In the rows, zero is written as 128.
One turn moves each row of this set onto another row. After a few examples, where does it send each row asked below?
j_702: [122 111 106 118 142 129 139 162 116 141 115 125 121 172 118 128 130  92
 107 106 117 169 129 140 130 154  76 148 126 153]
j_203: [ 90 128 158 104 137 133 133 126 135 160 118 134 141  95 135 112 120 130
 108 126 136  89 140 103 103 156 144 123 128 146]
j_963: [136 107 116 122 140 117 124 140  92 131 111 104  96 146 127 113 150 161
 148 155 152 131 123  98  82 118  97 118 137 143]
j_485: [ 96 103 134 106 145 154 146 154 146 142 102 163 140 176 144 123 128 119
 120 109 115 141 149 134 140 158 113 138 123 141]
j_626: [104 117 131 123 147 137 157 146 166 117 128 172 139 149 126 140 135 136
 123 114 148 134 121 117 158 150 106 125 110 150]
j_576: [140 110 124  95 128 120 132 155  95 154 113 109 116 166 129 110 160 144
 130 150 141 126 120 105  81 111 110 123 157 145]
j_395: [ 91 115 150 138 145 136 137 121 146 134 124 126 135  95 135  95 136 123
 117 121 120 109 144 111 103 163 149 117 140 136]
j_779: [135 112 120 129 129 109 135 149 103 132 134 118 116 145 117 110 166 156
 127 146 147 134  93 102  87 106 110 120 152 145]
j_412: [ 84 113 133 114 156 158 132 131 133 132  95 162 118 150 135 138 103 146
 142 115 144 126 134 120 137 159  96 136  91 144]
j_977: [137 132 111 116 137 116 146 154 128 110 124 128 129 159 115 153 129 108
 123 117 156 145  92 123 145 164  75 126 108 157]
j_562: [105 124 145 112 150 129 145 120 159 145 120 120 126  94 131 114 134 126
 126 133 144 101 171  98 113 162 134 107 131 153]
j_730: [133 137 113 142 137 108 132 135 119 147 109 125 109 126  81 142 111 116
 102 145 138 149 122 118  96 150 154 100 170 172]
j_155: [136 137 121 129 135 120 124 133 106 146  87 117 114 143  95 140 105 111
 113 146 131 140 123 124  82 169 159 100 170 163]
j_186: [133 141 116 142 138 101 114 136  98 139  93 118 105 122  95 149  99 124
 112 152 144 141 126 111  92 165 147 101 149 170]
j_51: [112 123 114 107 149 152 132 128 106 136 103 128 108 165 106 140 100 114
 135 105 145 147  95 135 116 156  67 142 109 147]

j_702 goes to j_51
j_730 goes to j_155
j_395 goes to j_203
Now find these:
j_626 goes to j_485
j_963 goes to j_779

One turn moves each row of this set onto another row. After a few examples, where does it send each row asked below?
j_863: [168 150 114 169 110 123 136 132 109 145 121 155 142 119 129 117 135 119
 143]
j_431: [170 150 116 169 111 127 134 132 111 147 120 156 141 121 127 118 134 118
 140]
j_110: [172 150 116 167 113 129 134 131 107 141 122 153 146 120 132 113 136 123
 144]
j_535: [ 92 127 124  94 143 124 147 118 161 131 129 142 148 140 146 135 109 111
 116]
j_563: [126 108 132  92 131 123 127  92 117 106 115  92 121 111 142 124 134 144
 136]
j_628: [ 98 128 126  90 152 136 146 118 153 119 132 133 160 139 154 124 113 124
 124]
j_529: [166 151 133 153 116 143 121 150 100 152 120 152 141 124 143 117 136 122
 140]
j_892: [157 146 120 154 109 127 128 152  92 144 124 152 139 110 147 115 142 120
 145]
j_950: [173 150 118 167 115 132 134 131 108 144 122 153 145 122 129 114 134 123
 143]
j_282: [ 97 129 130  93 150 135 145 117 160 128 131 137 156 143 149 131 108 117
 118]
j_357: [172 151 119 168 113 131 133 131 110 147 121 155 142 123 128 116 133 120
 141]
j_975: [ 86 124 118  96 139 114 150 120 155 125 132 140 148 132 151 133 113 110
 119]
j_331: [105 129 138 103 142 137 130 124 135 114 129 107 127 165 108 102 135 159
 126]
j_652: [170 150 114 169 111 124 136 132 107 141 123 154 143 117 131 115 137 121
 144]
j_482: [ 86 124 114  93 140 115 152 120 149 116 135 136 153 127 156 127 117 116
 126]
j_598: [115 106 127 100 114 104 127  90 130 128 109 106 101 113 129 144 128 121
 121]
j_420: [164 148 127 152 114 136 125 152  95 144 124 150 144 115 147 112 141 125
 145]
j_315: [159 148 126 156 107 127 124 151 104 159 118 158 131 118 138 126 136 111
 135]
j_38: [ 84 122 120 111 116  97 137 126 137 123 128 120 107 151 103 120 137 134
 118]
j_167: [136 113 144  91 138 140 122  91 126 115 112  92 122 125 136 128 126 144
 129]
j_121: [155 147 121 156 104 121 127 152  98 152 121 156 133 113 143 122 139 112
 139]
j_289: [ 86 121 117 108 122 100 140 128 127 106 133 112 116 144 112 105 144 146
 128]
j_493: [106 129 141 106 136 134 127 122 146 128 125 114 117 171  97 116 128 147
 115]
j_354: [ 93 126 119  91 147 126 149 120 148 113 136 133 159 130 158 120 116 124
 129]
j_133: [ 96 125 125 103 133 120 136 126 124 101 133 106 126 150 117  97 143 159
 132]
j_889: [125 109 140  99 122 120 122  89 139 137 105 107 102 127 124 149 120 123
 114]
j_55: [135 113 148  95 133 138 118  89 137 131 105 101 113 132 126 139 119 134
 118]
j_19: [116 105 122  96 118 105 131  92 120 112 114  97 110 105 139 133 134 132
 131]
j_25: [164 150 132 155 113 139 121 151 103 159 119 155 136 124 138 123 133 116
 136]
j_583: [ 94 126 133 110 124 114 131 124 147 134 124 121 107 165  96 123 129 135
 110]

j_133 goes to j_289
j_315 goes to j_25
Now find these:
j_889 goes to j_55
j_354 goes to j_482
j_652 goes to j_863

